The rows of Y fall into several groups, which share some directions, and each row is roughly a mix of its group's hidden directions.
Y (138 x 10):
-14 -2 46 29 -38 27 -6 12 -3 6
-13 20 -13 5 56 -4 1 -6 28 28
-8 -27 34 -25 -51 14 -6 -6 -5 -6
-41 -8 3 -9 -29 0 10 50 5 -13
-37 -38 10 15 0 37 0 -27 11 12
-38 -27 6 -33 -13 36 7 2 -1 -26
1 -10 -28 -12 -14 -19 10 36 -50 1
42 5 -24 29 46 0 7 -10 7 5
-26 14 25 49 -20 20 -9 26 4 5
60 25 -3 -14 4 -25 4 6 -3 -17
26 16 -2 -26 -13 -42 -19 23 -3 -32
37 25 1 8 -22 15 -8 13 -44 25
9 47 14 13 27 -4 14 -10 42 -8
43 35 20 16 -12 3 14 33 17 9
7 -10 42 47 -4 16 24 -1 -12 19
-36 11 13 49 -14 15 -18 7 2 28
-31 -5 36 -19 -40 6 -28 7 -10 19
45 -19 -13 -31 26 -32 7 2 -1 -15
-21 40 17 -1 24 -1 11 23 44 6
-28 4 19 -35 -16 -2 -21 26 -22 35
-16 25 8 -36 46 19 -8 -26 -2 6
34 9 -8 -9 31 -44 6 -4 24 -25
-6 5 12 24 -35 50 26 0 -2 -18
37 -5 -5 4 -35 -28 -30 6 -33 -10
6 26 33 16 -37 30 4 33 -2 -9
-14 3 34 0 -23 35 14 30 29 -21
43 29 -16 -34 9 -4 -5 -15 -32 3
-27 -27 18 -29 -5 -13 -2 -8 -45 25
26 27 -30 33 28 -6 0 1 34 -13
-10 21 -5 7 53 3 -7 -22 33 22
36 -34 4 -17 -25 -16 0 -7 -34 -26
33 -15 -27 -31 35 -18 21 -8 12 18
-53 -1 3 -4 31 4 -13 21 23 22
44 19 -21 -33 -7 -24 22 2 -4 -24
14 18 -25 15 54 -27 -6 5 21 -4
-11 -10 45 35 -33 14 -24 -4 -11 7
4 11 -19 -6 27 -25 -9 44 38 16
-39 21 2 30 -3 1 5 2 28 -42
-20 2 23 -11 46 11 34 -3 32 -3
5 -15 -23 27 25 4 -50 -4 -23 20
24 36 -39 9 17 -21 32 7 -2 14
6 34 -7 31 5 -35 -35 -23 4 15
14 -28 -28 4 44 -17 9 -6 10 35
-14 -35 3 20 -50 3 -11 21 -24 -4
-28 -18 -4 -15 -7 -18 -17 -32 -22 -43
12 -51 27 -2 -24 2 -7 -10 -33 -15
-21 -26 34 6 -27 29 -12 -29 -22 -13
-48 -25 26 18 -4 16 5 6 34 -8
20 39 1 3 21 -23 16 -2 42 -25
5 24 17 -20 33 20 4 -50 12 -8
-33 -14 16 22 -17 37 -31 -26 -2 12
13 51 -12 -41 -1 2 20 -13 -10 -16
18 16 -18 57 0 6 -5 -29 21 -5
10 40 20 9 -22 37 -15 -21 -21 18
46 14 -4 -25 -27 -9 -6 -18 -19 -32
30 0 -17 17 22 -52 -2 -22 -15 11
51 46 -5 -1 -1 -26 0 5 6 3
52 38 -4 9 -6 -4 -23 7 -18 19
8 17 22 -25 19 14 24 -46 -19 -20
-34 -13 22 32 -17 34 -21 -25 0 12
38 14 -3 -17 27 1 13 -49 11 -13
-7 25 -31 -6 11 -25 11 52 1 16
-28 21 0 -2 17 -7 31 30 44 -14
-25 17 12 35 -10 30 9 30 19 30
14 -7 -25 -47 22 -36 2 14 -14 16
13 23 14 21 -33 19 -38 4 30 18
-30 -6 34 -19 -50 14 -15 8 0 -1
18 24 25 2 -18 16 23 41 23 -23
-44 14 -16 38 13 -15 16 -18 -1 -26
42 17 8 -17 -9 -32 -28 -11 -2 -33
53 26 -6 -23 -14 -7 8 -15 -22 -21
50 -3 -28 4 -3 3 19 -8 30 -30
-34 -28 7 36 4 -33 -2 -29 -12 8
32 -25 20 -21 -34 21 -12 -8 -17 31
29 10 -41 20 40 -21 8 -14 -3 13
-33 -15 -17 17 -37 16 -32 12 -16 23
10 31 -20 14 5 -8 -5 16 50 -31
-4 14 -37 9 18 -25 4 46 1 28
41 32 -38 -7 0 -23 28 0 -1 -3
-22 18 -16 17 -33 48 17 -4 -5 19
10 -4 -16 25 11 -22 -38 -24 -38 19
40 29 5 -9 -3 -38 14 1 8 -35
20 -11 -2 14 -26 18 -3 -28 -33 43
34 2 -29 24 19 -8 18 -15 29 -33
8 3 -25 22 -18 42 23 -38 -6 17
52 26 -7 -22 -16 -13 4 -13 -18 -26
34 37 -23 -29 -4 -19 9 13 28 -14
-31 15 17 -5 -46 16 -22 25 22 -8
19 13 -40 -10 45 -18 16 12 -15 17
-38 -2 6 25 -11 40 25 13 -3 30
-17 -5 16 -31 -61 10 -5 10 1 -6
-15 -38 29 6 -25 24 -34 -23 4 -9
1 -31 23 -15 4 13 3 -11 -48 35
-28 7 36 42 -31 18 -12 10 3 8
20 -31 2 -5 -12 -5 -39 -17 -45 12
-4 42 -44 -35 -13 8 -1 16 -9 3
-4 -7 31 -26 6 34 2 -4 -46 21
-2 30 -12 9 16 -22 -20 17 49 -23
55 19 22 -12 -22 -20 -6 -13 -18 -5
-38 6 36 -2 -23 14 -11 19 25 -31
-31 9 36 -3 -21 19 -11 24 29 -30
-49 -23 21 19 -5 31 -17 -3 6 21
-8 -22 -28 9 23 -19 -38 -30 -29 8
-13 -7 -23 11 20 38 34 -22 -1 34
-19 31 28 24 -38 27 3 25 2 -4
32 -33 -26 -13 2 -18 26 -32 -21 -3
-42 30 0 -3 -13 -3 -16 44 21 0
-4 14 24 -8 -23 37 26 37 24 -12
-23 -24 22 -7 -28 32 -36 -24 -10 -7
-18 -3 -27 -47 -8 -5 -4 37 -27 2
-13 26 -2 -8 45 -19 25 37 6 13
32 15 -37 -12 28 -34 18 22 4 7
-25 -35 36 3 -14 27 -20 -24 -19 -10
-5 -32 -11 -28 16 -26 -3 -26 -5 -43
-32 14 27 44 -25 20 -8 16 7 14
-16 33 -18 16 2 -8 34 33 35 -4
38 -23 -26 8 36 -23 17 -18 -20 7
-20 13 -35 18 42 -33 16 -9 -5 -13
-51 -30 5 11 -3 37 -8 1 -1 20
-38 -24 18 35 15 22 -6 -14 -22 22
-30 -17 -11 39 -20 17 -33 8 4 29
-3 -11 26 2 -5 32 -20 -56 9 -8
-42 1 14 18 -43 21 15 -10 -4 -24
6 -16 -31 -15 24 -28 -22 -40 -21 12
-60 -16 6 31 -8 10 -19 -8 -4 0
4 -31 -21 -46 17 -4 -16 -29 -12 -20
16 24 -1 49 0 38 6 1 24 -12
-51 -36 -4 4 4 -3 11 32 21 1
-24 -34 -26 -39 20 -7 5 -24 -5 -21
-33 -14 21 -9 -35 29 -40 -3 -2 -4
4 52 10 14 -43 21 -1 10 -5 -2
-25 34 12 28 -28 35 -12 15 0 19
29 26 0 12 38 8 0 -43 9 20
30 4 -14 -29 46 -26 -13 -23 3 -3
-4 -27 19 -13 -17 23 13 -10 -49 28
17 43 -30 -8 -16 -13 -2 23 37 3
19 -1 -19 30 26 -10 -7 0 -4 55
-16 -4 -32 -15 -3 -14 -9 47 -35 16

Here is one row of each group, with its name. Which group are the others in?
-28 16 37 38 -6 27 -20 4 20 -8 | U
38 13 -21 1 -4 18 17 -21 -42 25 | P
-54 -44 -5 10 9 11 -8 -13 -6 0 | M
-28 28 29 -21 -37 17 -6 15 17 -19 | B

12 -30 35 -2 -2 10 -35 -37 -23 0 | P
-43 14 36 -2 -21 14 -28 20 -5 20 | U
48 15 -35 -26 0 -27 13 1 -1 -13 | B
45 22 -27 -21 -16 -23 4 9 26 -16 | B
-29 0 36 -11 -48 19 -20 10 3 2 | U
-2 -24 -9 3 -18 19 42 -23 -43 0 | U
2 19 30 10 -26 25 27 40 16 -15 | M
-6 33 -21 -6 7 26 16 37 -24 30 | U
49 39 -11 -4 4 -32 -15 -12 -5 5 | M
8 -41 16 -19 24 10 -16 -39 -24 -9 | B
